Here is a table of points, one per row:
[-0.88  0.58  2.55 -0.67  0.25  0.82  1.06 -0.21 -0.49 -1.89  1.18 -2.59
  0.94 -1.36  3.12 -0.9  -0.15  0.63  0.05 -1.63 -1.98 -2.09  0.47  0.33]
[-0.4  -0.65 -0.09 -0.8   1.4   0.04 -0.11 -1.16  0.18 -1.68  0.6  -0.89
 -1.58 -0.27  0.29 -0.55 -0.88  0.55 -1.27 -1.18  1.69 -0.38  0.11 -1.22]
[ 0.17 -1.19 -1.67  0.82 -0.24  3.17 -0.16 -1.47 -1.54  0.38  0.93 -0.66
 -0.11  0.19  1.13  0.34 -1.09  0.17 -0.13 -1.33  0.23 -2.08 -1.62 -0.4 ]
[ 1.25 -0.16 -0.07 -0.2  -0.5   1.74  0.61 -0.24 -0.42 -0.21  0.2   0.34
 -1.95 -1.68  0.37 -0.21 -1.7   0.34  0.1   0.98 -0.72 -0.17 -1.33  0.13]
[-0.53  1.14  0.13  1.78  0.29  0.42 -0.21 -1.72 -1.04 -1.3   0.09 -0.96
 -1.05  0.4   0.26 -0.67  0.14  1.67  0.03 -0.69 -0.02 -0.18  0.61 -0.36]
[-2.78 -0.26 -0.85  0.37 -2.37  2.04  0.17 -0.44 -0.05 -2.49  0.29  0.5
 -1.44  0.99  0.46 -0.89  1.09  0.22  2.74  0.68  0.22 -0.87  0.04 -1.43]
[ 0.86 -1.17  0.15  0.16  0.17  2.45 -0.02 -1.27  0.8  -1.42 -0.8  -0.47
 -1.5   0.31  0.63 -0.87  1.05  0.02 -1.82  0.32 -0.62 -1.41  1.11 -0.36]
[ 0.04  0.11 -0.84 -0.75 -0.17  0.84 -0.15  0.19 -0.88  0.04 -0.21 -1.66
  0.18 -0.67 -0.08 -0.35  1.41  0.05 -0.6  -0.68  1.29 -0.72  1.44 -1.23]
[-0.64 -0.49  0.44  0.17  0.71  0.2  -0.62 -0.27  0.16 -0.98 -1.07 -1.07
 -1.26 -1.25  1.37  0.07 -0.25 -0.23  0.04  0.84  0.57 -0.98 -0.74 -1.4 ]
[-0.25 -0.55 -0.38  0.79  0.45  1.58  0.51  0.02  0.48 -0.86 -0.27 -0.62
 -2.49 -0.73  1.01 -1.23 -0.1  -0.24 -1.14  1.1  -1.09 -1.84  1.03 -0.54]
[-1.11  0.12 -2.04  0.6   0.23  1.05  1.32  0.06 -1.54 -0.94  0.66 -0.93
 -1.63  0.92  1.02 -2.08  0.39  0.29 -1.73  0.15  0.37 -1.51  0.36  0.85]
[-0.17  1.06  0.1   2.09 -0.42  1.59  0.73  0.33 -0.08 -1.19 -2.41 -0.84
 -1.45 -2.23  0.29  0.2  -0.37  0.66 -0.44 -1.4   0.98 -0.33 -0.21 -0.59]
[ 0.06  0.45 -0.33  0.8  -1.    1.78 -0.72 -1.04 -0.14 -1.31  0.86 -1.54
 -2.28 -0.42  1.09  0.28 -1.01 -0.07 -1.39  0.44 -0.21 -2.15 -0.16 -2.14]
[ 0.66  0.38 -0.71  1.43  1.29 -0.52 -0.45 -0.4  -1.21 -1.28 -0.04 -1.81
 -0.85  0.41  0.53 -1.01 -0.05  1.43  0.29  0.48  0.36 -1.69  0.61  0.07]
[ 0.66  0.11 -1.46  0.58 -0.21  0.78 -1.3  -0.41 -0.22 -1.29 -0.59 -1.77
  0.85  1.54 -0.12 -0.84 -1.1   0.68  0.73  0.54 -0.73 -0.99  0.78 -1.03]
[-1.81 -0.36 -2.15  1.68  1.91  1.79  0.66 -1.45  0.17  0.12 -0.2   0.17
 -0.39 -0.73  0.59  0.48  0.53  1.67 -0.69 -0.47 -0.9  -1.81  0.74 -1.45]
[-0.69 -1.16 -0.16  1.62 -0.35  0.32 -0.2  -0.6   0.72  0.58  0.52 -2.17
 -1.67 -0.59  0.95 -1.27  0.22 -0.57  0.34  0.53  1.18 -1.    0.57 -0.41]
[ 0.17 -0.62  0.43  1.65  1.01  1.59 -0.11 -1.63  0.48 -1.32  1.15 -1.46
 -1.06  0.75  1.72  0.89  0.35 -0.34 -0.93  0.34 -0.51 -0.52  0.37 -2.25]
[-0.03 -2.74 -1.5   0.72  0.34  2.2   0.26 -0.41  0.98 -1.71  0.65 -1.
 -0.63 -1.45  3.02 -0.97 -2.04  1.   -0.02 -0.74  1.8  -0.31  1.94 -1.07]
[-0.65  0.5  -0.95 -1.19 -1.33  1.42  1.22 -0.89 -0.17  0.04 -0.54 -2.1
  0.14 -0.09  1.49  0.76  0.29 -1.41 -0.6  -1.2   0.42 -0.33  2.4   0.08]
[ 0.88  2.6  -1.99  1.22  0.55  1.04 -0.7   0.7  -0.12 -0.84  0.04  0.16
 -1.59 -1.39  2.4  -0.94 -0.49 -2.71  0.06 -0.83 -0.87 -1.17  1.11 -1.83]
[ 0.75 -0.66 -1.03 -1.29 -0.58  0.74 -0.35 -0.19 -0.7  -1.59  1.77  0.21
 -1.27 -1.17  1.37 -0.6   0.98  2.67 -0.11 -1.36 -0.9   0.69  1.85 -1.31]
[-0.87  1.39  0.    0.89  0.74  3.64  0.58 -0.36  0.02 -1.85  1.55 -0.83
 -0.18 -0.73 -0.27 -0.51 -0.47 -0.1  -1.47  0.9   1.2  -0.19  0.66 -0.22]
[-1.03  0.26 -0.81 -1.12  1.3   1.34 -0.45 -1.26 -0.41 -1.04 -0.96 -1.07
 -2.23 -0.49  1.68 -0.29  0.08  0.14  0.43 -0.38  0.7  -1.35 -1.44 -0.23]
[-0.96 -0.41  0.52  0.17  1.11  1.49  0.42 -0.64  0.11 -0.24  0.3  -0.8
 -2.17 -0.34 -1.   -1.36 -0.81 -0.21 -0.34 -0.76 -0.77 -2.55  1.01 -0.97]
[-0.46  0.35 -0.34  0.19  1.58  2.27 -0.79 -0.54  0.18 -2.56  0.04 -0.34
 -0.28 -1.26  0.37  0.06  0.34 -0.29  0.57  0.7   1.44 -2.49  0.73 -0.47]
[ 0.22  0.13 -0.75  1.52  1.88  1.24  1.66 -0.55  0.4  -2.04  0.39 -0.87
 -2.43  0.89  1.58  0.56  0.58 -0.48  0.77 -1.36 -0.09 -1.02  0.16 -0.54]
[-0.07  0.35  0.32  0.48 -0.01  0.31  2.51 -0.83 -1.67 -0.74 -0.15  0.63
 -0.17  0.82  1.41  0.13 -1.72  1.1   0.62  1.46  1.1  -2.05  1.89 -1.65]
[ 0.72  1.4   0.57  1.12  0.21  0.77 -0.45 -1.98  1.65 -0.18 -0.42  1.93
 -0.16  0.37  2.4  -3.55 -0.19 -0.21 -1.34 -1.11  1.73 -1.14 -0.79 -1.37]
[ 0.42  0.04 -0.38 -0.18  0.44  1.35  0.13 -0.58 -0.67 -1.31 -0.46  0.74
 -0.67 -0.23  0.88  0.5   0.42 -0.83 -0.53 -0.55 -0.41 -2.81 -0.24 -1.46]
[ 0.16 -0.22  0.05 -0.11  1.84  2.45  0.93  0.89  1.01 -0.92  0.6  -1.41
 -0.53  0.91 -0.4  -1.45 -1.69  0.43  0.7  -1.17  0.55 -0.54  0.23 -2.26]
[-0.11  0.97 -0.62 -0.19  0.22  2.19  0.13 -1.88  0.07 -1.65 -0.72 -1.96
 -2.26  0.83  1.32 -1.01 -2.14  1.21  0.27 -1.2   0.37 -1.77  1.28 -0.66]
[ 0.36  1.06 -0.3  -0.17  1.8   2.39 -0.51 -2.3  -0.11 -2.09  0.88 -0.6
 -1.28 -0.35  0.84 -0.24 -0.32  0.07  0.47  1.16  0.53 -0.89  1.08  0.79]
[-0.07 -0.87 -0.76  0.58  0.65 -0.15  0.92 -1.7  -0.19 -0.64  0.95 -0.12
 -0.45 -0.03 -0.16  0.   -1.31 -1.47  0.12 -0.35 -0.27  0.18 -0.16  0.92]
[-1.8  -0.12  1.24  1.01  0.86  1.83 -3.39  2.15 -0.74  0.42 -0.13  1.67
 -2.11  2.01  1.92  1.69 -2.    0.32 -1.02 -0.84  0.64 -0.53  1.78  0.81]
[-0.36 -0.94 -1.51  0.88  0.49  0.82  0.27  1.34 -0.3  -2.31  0.32 -0.49
 -0.59  0.55  1.33  0.01 -0.14  0.74 -1.47 -0.27  1.32 -1.97 -1.02  0.41]
[-0.68  0.83 -0.39 -0.35  0.78  1.34  0.38 -0.5  -1.31  0.91  1.14 -2.07
 -1.61 -0.08  1.76 -0.5   0.53  0.64 -0.49  0.78  1.27  0.05  0.12 -2.07]
[-0.4   1.88 -0.47 -0.44 -0.42  0.7  -0.14 -0.13  4.34  1.4   1.76 -1.03
 -0.19  0.01  1.57  1.21  0.3   1.65 -0.26 -0.14  0.95 -2.48  0.19  1.43]
[-1.24  0.57 -0.77  0.4  -0.25 -0.17  0.23 -1.29  0.36 -2.32  1.16 -0.53
 -1.95 -0.74 -0.11  0.56 -1.34 -0.06 -1.54 -0.69  0.14 -2.2   0.57 -1.56]
[ 0.1   0.39 -0.41  0.32  0.28  1.33  1.41 -0.74  0.92 -1.81 -1.25 -1.49
 -1.    1.26  1.12  0.51 -1.02  0.58 -1.19  0.67 -0.35 -0.11 -0.08 -0.72]
[ 1.63 -0.1  -0.3  -0.01 -0.7   1.29  0.98  0.43  1.14  0.83  0.93 -0.51
 -2.27  0.19  0.54  0.9   1.72  0.57  0.5  -0.68  1.22 -2.6   1.31 -0.61]
[-1.01  0.43 -2.1  -1.13  1.16  1.2   0.64  0.36  0.56 -0.55 -1.58 -0.25
 -0.76 -0.29  2.01 -0.34 -1.25 -0.28 -0.54  0.76 -0.56 -1.29  0.01 -1.6 ]
Along one direction, these points spread out more than along any other. Take the direction at right angles to it along which they spread out most. Go by this last direction. Where along it does each point below lie, from 0 to 99? 50 is the average, and the first point above lies past it. One standard deviation of the points above along it is 16.
[ 0.36  1.06 -0.3  -0.17  1.8   2.39 -0.51 -2.3  -0.11 -2.09  0.88 -0.6
 -1.28 -0.35  0.84 -0.24 -0.32  0.07  0.47  1.16  0.53 -0.89  1.08  0.79] 52
[-0.88  0.58  2.55 -0.67  0.25  0.82  1.06 -0.21 -0.49 -1.89  1.18 -2.59
  0.94 -1.36  3.12 -0.9  -0.15  0.63  0.05 -1.63 -1.98 -2.09  0.47  0.33] 87
[ 0.66  0.11 -1.46  0.58 -0.21  0.78 -1.3  -0.41 -0.22 -1.29 -0.59 -1.77
  0.85  1.54 -0.12 -0.84 -1.1   0.68  0.73  0.54 -0.73 -0.99  0.78 -1.03] 55
[ 0.06  0.45 -0.33  0.8  -1.    1.78 -0.72 -1.04 -0.14 -1.31  0.86 -1.54
 -2.28 -0.42  1.09  0.28 -1.01 -0.07 -1.39  0.44 -0.21 -2.15 -0.16 -2.14] 45
[-1.8  -0.12  1.24  1.01  0.86  1.83 -3.39  2.15 -0.74  0.42 -0.13  1.67
 -2.11  2.01  1.92  1.69 -2.    0.32 -1.02 -0.84  0.64 -0.53  1.78  0.81] 0
[-0.36 -0.94 -1.51  0.88  0.49  0.82  0.27  1.34 -0.3  -2.31  0.32 -0.49
 -0.59  0.55  1.33  0.01 -0.14  0.74 -1.47 -0.27  1.32 -1.97 -1.02  0.41] 37
[ 0.17 -1.19 -1.67  0.82 -0.24  3.17 -0.16 -1.47 -1.54  0.38  0.93 -0.66
 -0.11  0.19  1.13  0.34 -1.09  0.17 -0.13 -1.33  0.23 -2.08 -1.62 -0.4 ] 44
[-0.4   1.88 -0.47 -0.44 -0.42  0.7  -0.14 -0.13  4.34  1.4   1.76 -1.03
 -0.19  0.01  1.57  1.21  0.3   1.65 -0.26 -0.14  0.95 -2.48  0.19  1.43] 57
[-0.96 -0.41  0.52  0.17  1.11  1.49  0.42 -0.64  0.11 -0.24  0.3  -0.8
 -2.17 -0.34 -1.   -1.36 -0.81 -0.21 -0.34 -0.76 -0.77 -2.55  1.01 -0.97] 49
[ 0.86 -1.17  0.15  0.16  0.17  2.45 -0.02 -1.27  0.8  -1.42 -0.8  -0.47
 -1.5   0.31  0.63 -0.87  1.05  0.02 -1.82  0.32 -0.62 -1.41  1.11 -0.36] 51
[ 0.17 -0.62  0.43  1.65  1.01  1.59 -0.11 -1.63  0.48 -1.32  1.15 -1.46
 -1.06  0.75  1.72  0.89  0.35 -0.34 -0.93  0.34 -0.51 -0.52  0.37 -2.25] 51
[-0.68  0.83 -0.39 -0.35  0.78  1.34  0.38 -0.5  -1.31  0.91  1.14 -2.07
 -1.61 -0.08  1.76 -0.5   0.53  0.64 -0.49  0.78  1.27  0.05  0.12 -2.07] 63
[-1.11  0.12 -2.04  0.6   0.23  1.05  1.32  0.06 -1.54 -0.94  0.66 -0.93
 -1.63  0.92  1.02 -2.08  0.39  0.29 -1.73  0.15  0.37 -1.51  0.36  0.85] 54
